Y: rows in 4 groups, each row roughly a mix of its group's directions:
Y (96 x 10):
[[  4  26  49 -25  17  27  41  25   8   5]
 [-21   4 -38 -31  23  11  22  38 -24 -34]
 [-13   1  33  10 -11  23  21 -30  58  20]
 [ 23  31  52  -9  -5 -13   1 -25  45  -1]
 [  9   0 -29  33  22  -6 -28  14 -60  -4]
 [ 21  20 -18 -15 -19   7  18 -53  45  13]
 [ 38   6 -10  48  19 -24 -37 -23 -20  -1]
 [-14  26  23  -9  17  21   1  35 -57  21]
 [ -6 -30 -16  18 -17  -2 -43   5  -4  58]
 [ 35  27  20 -18 -48 -12  19 -33  22  11]
 [  2   8  27 -38 -19  -7  23 -13  60 -13]
 [-19 -48  27   5   0 -37  -2  40 -23 -16]
 [ -1 -11 -39  32  23   7 -18  13 -58   8]
 [  8 -60  16  27 -22  18 -26  -3   8  29]
 [ 13  10   3  -7  14   1  24 -31  68 -20]
 [-36 -22 -41  17   6  -1 -27  43 -24 -15]
 [ 39  -1  -5   6  14 -16   2 -45  55  -3]
 [ 35  27  25 -20 -45  -2  23 -29  25  13]
 [-10  -2  55 -45   3  28  30  -7   5  15]
 [-37 -28 -30  24  46   4 -19  22 -21  -9]
 [ 14  26 -33 -47 -29  -4  14   5  -5 -43]
 [ -5  65  -7 -20  15  -7  30   6  -6 -35]
 [ 12 -12  56  11 -14  43  13  23  12  26]
 [  4   1  25  64  -5   7 -26 -30   0  26]
 [ 20   0 -37 -36  12 -27  11   2  25 -49]
 [-11  61 -44   7 -11 -18 -23  10 -13  12]
 [  9  36 -54 -34 -30   0   0 -13   2 -25]
 [-41 -27 -29  20  49  -1 -21  17 -19  -9]
 [ 44  31   8  -9 -47 -26   6 -28  20   2]
 [ 42   7 -15  -9  13 -33  -4 -28  42 -34]
 [ 21  52 -23  12   5  23  -4 -47  -9  19]
 [ 27 -21  37  17  14  -6  21 -46  31  21]
 [ 17  -4 -50  54   9 -19 -21   6 -18 -12]
 [-10   4 -60  11  -7 -36 -38 -18 -11  -1]
 [  1  -2  18  25 -28  29 -23  26  -1  58]
 [ -7 -41  26  13  18 -27  -7  41 -36 -22]
 [ 22  53 -43 -18 -12  21   1 -32   3  -6]
 [-48 -27   0  -5  55  10 -14  22 -15  -6]
 [-27 -11  46 -35  26  38  23   0  10  14]
 [-15 -48  44  29  20 -22  -4  25 -15  10]
 [-38   6  14 -31  -1  32  23  40 -31  19]
 [ 12  18  45 -40 -25   9  28 -27  24  16]
 [ 52  25   3   9 -52  -4  18 -22   9   9]
 [ 14  33  29   9  -8  23  36   3   5 -55]
 [ 47   6   8  -1  -7 -43 -20 -32  35 -17]
 [-30  -2   4 -38   0  31  46   6  41  -1]
 [-17 -39  18   7  -9  -5   8 -12  60  33]
 [ -5 -31  40  43  30 -17 -10   7 -33  16]
 [ -5   0 -55  24 -19 -29 -46 -15  -6   2]
 [-18 -52  45  26  16 -22  -3  23  -3  14]
 [  0  40  -6 -25  24 -14  35  -7  -1 -53]
 [-44 -16 -43   7   0 -17 -34  33 -13 -17]
 [-25   0   1 -30 -13  -1   0  62 -26 -31]
 [ 48  28 -18  15 -45 -33 -11 -12  11  -8]
 [-20  -3   1 -57 -20   0  32  17  34 -25]
 [ -5  13  41 -45 -18   4  26  -2  46   5]
 [ 30  26  20 -24 -60  -5  18 -17  18   9]
 [ 41  30   0  -7 -59 -23   1 -14  18  -1]
 [ 26   1  44   9 -30 -23 -31 -20  -4  40]
 [ 17  51 -45 -24 -17  21   2 -27   8  -9]
 [-36 -11  -2 -21  -3  36  44   0  46   0]
 [  5 -27  36 -37  37   3  41  -6  11 -21]
 [ 44   5 -11  44  19 -26 -34 -30  -8  -1]
 [  6  -9  33  26 -28  39 -13  24   3  47]
 [-54 -28  -9  -2  49  10 -14  22 -13  -6]
 [ -3 -16   5   8   7 -32 -12  32 -60 -31]
 [ 53  30  22  -5 -32  -8  17 -31  23   8]
 [-18  19 -59  -3   3 -39 -29 -11 -18  12]
 [ 20  49 -44 -20 -14  20   3 -36  13  -4]
 [-17 -19 -47  11  -9 -25 -41 -10 -19  37]
 [ 16  26 -24  -4   2 -14 -11   8 -63 -37]
 [-31 -23 -27   3   7  37  38 -11  43  -1]
 [ -8  -5  14  -8 -10  23  17 -19  66  33]
 [ 26  37  -9  33  26  11 -13 -36 -39  11]
 [ -5 -41 -13  22 -19   1 -42   0  -5  52]
 [-13 -21 -48  44  13   5 -17  29 -28 -10]
 [ -3  32 -46 -32 -34  16   3 -17  36   1]
 [  8 -53  33 -28  32   2  28 -11  15 -14]
 [ 13 -16  32  32  18   3   9 -43  29  39]
 [ -1 -21 -52  29  17  -2 -19  12 -49  -5]
 [ 43  15 -33  36 -14 -38 -25   3 -10 -18]
 [ -6 -33 -29  -1   2 -23 -45  -2   5  51]
 [ 42  31  15 -15 -34 -32   6 -36  21   1]
 [-43 -19  34 -31  33  34  18   4  -2  12]
 [  0 -66   7   5  -2   1 -27  -3   8  44]
 [  7  -3  40 -28  28  12  50  -1   8 -35]
 [  0  38 -54 -35 -28  16  -2  -3  15 -16]
 [  1 -24  29  49  24  -5  -7 -29   8  42]
 [-20 -19  35  46  23   8 -13  -2   3  47]
 [ -5   6 -18 -41 -20  -9   5  43 -21 -47]
 [-12  25 -54  -5   8 -39  -7 -21 -16 -32]
 [ 23  -2 -46  44 -11 -22 -24  20 -26 -17]
 [-41 -19  34 -29  36  37  16   8   1  10]
 [ 51  13   4  21  10 -38 -28 -34  17 -13]
 [-42 -21  30 -24  35  41  19   7   1  14]
 [ 50  17  15  19   6 -35 -26 -35  22  -7]]

the four rows of each list that fit no group, in list order (the others fit one group, some only roughly):
    Q_857: [ 32  47 -21  -7  -1  14 -13 -46  28  11]
    Q_728: [  0  31   5 -34   4 -10  38  16  -3 -57]
    Q_43: [-52 -23   8 -11  58  18   0  -1   0   3]
    Q_930: [  8  -1  55  -5  13  33  45  10   6 -23]
    Q_959: [-23 -20 -13 -11  -8 -21 -16  54 -34 -32]
    Q_375: [ -7 -34 -48 -10  17 -40 -19 -33  -3 -12]
    Q_107: [ 19  -1 -17  53  19   0 -30  -6 -46  18]
    Q_501: [-19  44  15 -24  22  -4  31   8  -2 -50]
    Q_71: [ -9  -3 -42  21 -19 -19 -51   0  -5  39]
    Q_965: [ -8 -24  41  30  46 -19  -9  -1 -15  33]
 => Q_857, Q_728, Q_501, Q_965
    Q_601: [ -3  23  20 -38  34   2  50   4  -6 -32]
    Q_320: [ 42  17  18  44  12 -20 -29 -34  11  11]
    Q_101: [-20  11  51 -35 -19  16  30   6  34  10]
    Q_715: [ 30 -13 -17  45  22 -14 -20 -44  26  -9]
    Q_7: [-40 -11  21 -51  -1  35  30   0  13  -7]
    Q_540: [  4  43   1 -14   8  -2  32  26 -16 -55]
    Q_791: [-41 -20 -43   8  30  38  -1  25  -6  10]
    Q_924: [-33  10  10  -1  12  39  11  32 -45  32]
    Q_763: [-33 -12 -47  21  27  43  23   6 -10  10]
    Q_606: [ 54  14  -1  22 -34  -4   0 -31  -1  36]
    Q_51: [-14   5  54 -25 -28  11  22  -3  41  15]
 => Q_7, Q_540, Q_791, Q_606
    Q_230: [ 33  16   6  54   4  13 -13 -41 -17  21]
    Q_923: [-25   5  22 -59 -20   7  33  24  19  -3]
    Q_544: [-11 -14  51 -17 -10  42  32  27  15  12]
    Q_538: [-24 -10  56  23  48  -4   4  17 -12  -6]
    Q_667: [-26  15  56   1 -24  31  12  -6  28  24]
    Q_213: [ -3 -27  46  32  38  -3  -6  27 -31   4]
    Q_312: [ 43  38 -30  28 -10 -29 -20   0 -10 -26]
    Q_344: [ -9  -3 -16  24 -25   4 -46  12   5  57]
    Q_419: [  6   8  29 -20  20  15  46   0   1 -55]
    Q_175: [ 63  25  -8  21 -33 -24  -8 -15   6   0]
    Q_742: [ -5 -22 -49  -6  18 -43 -28 -34  -3  -6]
    Q_467: [ -5  24 -52 -12  18 -46 -20 -18  -1 -23]
 => Q_230, Q_544, Q_538, Q_312
    Q_297: [  5  54 -31  -6   9  31  12 -38  24  -1]
    Q_899: [ 54  18 -23  36 -29 -27  -2 -22   4  -2]
    Q_871: [ -4 -12  -9 -38 -35   5  24   2  60  -6]
    Q_840: [ 19  13 -22 -42 -21 -13  10  24 -15 -53]
    Q_102: [ 30  48 -38 -18 -20  11 -17 -32  16  -1]
    Q_637: [ 45  11  43  -7  12  17  44   6  -2 -25]
    Q_940: [ -2  -1  46 -16 -33  -2   4 -23  50  24]
    Q_554: [ 25  18  67 -10   4  17  29   4   1 -22]
    Q_656: [ -3  -6 -15 -14  -6 -22 -19  39 -64 -13]
    Q_324: [ -4 -43   7   7 -14   7 -28  10   1  63]
    Q_737: [  4  12  36   3  -5   8  17 -33  65   4]
 => Q_297, Q_102, Q_637, Q_554
    Q_889: [-25 -26 -32  -3  33  36   9  21 -43  -3]
    Q_189: [  6  -7  52 -12  17  27  45   9   6 -33]
    Q_73: [ 8 25 53  0 -6 43 33 25  7 -2]
    Q_768: [ 18  -3   1  54   2  -8 -39 -16 -39  24]
    Q_496: [-34  13   9   2  19  42  15  29 -43  24]
    Q_381: [-34   9   8   1  19  45  19  27 -39  28]
    Q_208: [-14 -20 -54  -1   5 -41 -36 -20 -10  12]
    Q_448: [ 27  35  -6  47  23 -10 -10 -21 -39 -13]
    Q_386: [-17   0 -17 -49 -37   8  11  29  37 -22]
    Q_527: [ -6  10 -47   6   8 -45 -41   6 -27 -12]
    Q_177: [ 61  26   1  25   8 -19   3 -40  11   3]
    Q_98: [-27 -12  33 -47  -1  34   5 -21  23  28]
    Q_843: [ 57  23  18  10 -19  -6  23 -41  10  12]
    Q_495: [-11  -5 -58  -4   7 -45 -33 -20  -6  -1]
 => Q_889, Q_448, Q_527, Q_98
    Q_872: [-26   6  32 -55 -23  12  28  23  18   7]
    Q_668: [-12 -39 -50  -2   6 -39 -31 -19  -3  -5]
    Q_945: [-16  -8 -43  10 -14 -20 -45   1 -12  46]
    Q_671: [ 14 -14  25 -27  30  -6  41 -15  14 -48]
    Q_816: [-15   4  42 -48 -29  29  31  -2  11  12]
    Q_55: [  0  11  29  -9  -2  12  26 -28  67   2]
    Q_710: [-42 -26 -21  -7  37  16 -25  19 -14  37]
    Q_861: [-47 -48  13   0  42   6 -13  18  -5 -13]
    Q_74: [ -6  55 -13 -23  18 -24  17 -30  13 -32]
    Q_290: [-49 -11  21 -48  -5  13  21  28  14  13]
    Q_669: [ 33  40  -5  11  10  25   9 -54  16  17]
    Q_958: [-18 -47  38  12   5  -1   9   8  46  27]
    Q_154: [ 59  30  -9   8 -45 -16   0 -12  13  -4]
    Q_23: [ 12  10  48 -20  17  23  49   8  12 -28]
    Q_826: [ 14 -25  59  -3  -3  39  22  15   2  25]
 => Q_710, Q_861, Q_74, Q_290
    Q_437: [-11 -17 -51  22 -16 -29 -43 -20 -11  14]
    Q_689: [-27  13  45 -33 -21  23  29   8  31  16]
    Q_558: [-13  -6   4  -7  22   0  14  32 -66 -29]
    Q_682: [-13  -3 -39  11 -16 -14 -46   6 -11  51]
    Q_801: [-14 -14 -50  30 -14 -13 -23  37 -28 -16]
    Q_770: [  3  40 -29  24  18  11 -28   1 -53   3]
    Q_140: [ 39   7  40 -22  -8  10  32 -34  17  29]
    Q_129: [ 18  15 -41  51   1 -25 -21   8 -19 -27]
    Q_652: [ 11  13  26   9  10 -23  29 -44  52   4]
    Q_225: [-25   9  47 -36 -20  17  29   4  33  15]
 => Q_558, Q_140, Q_129, Q_652
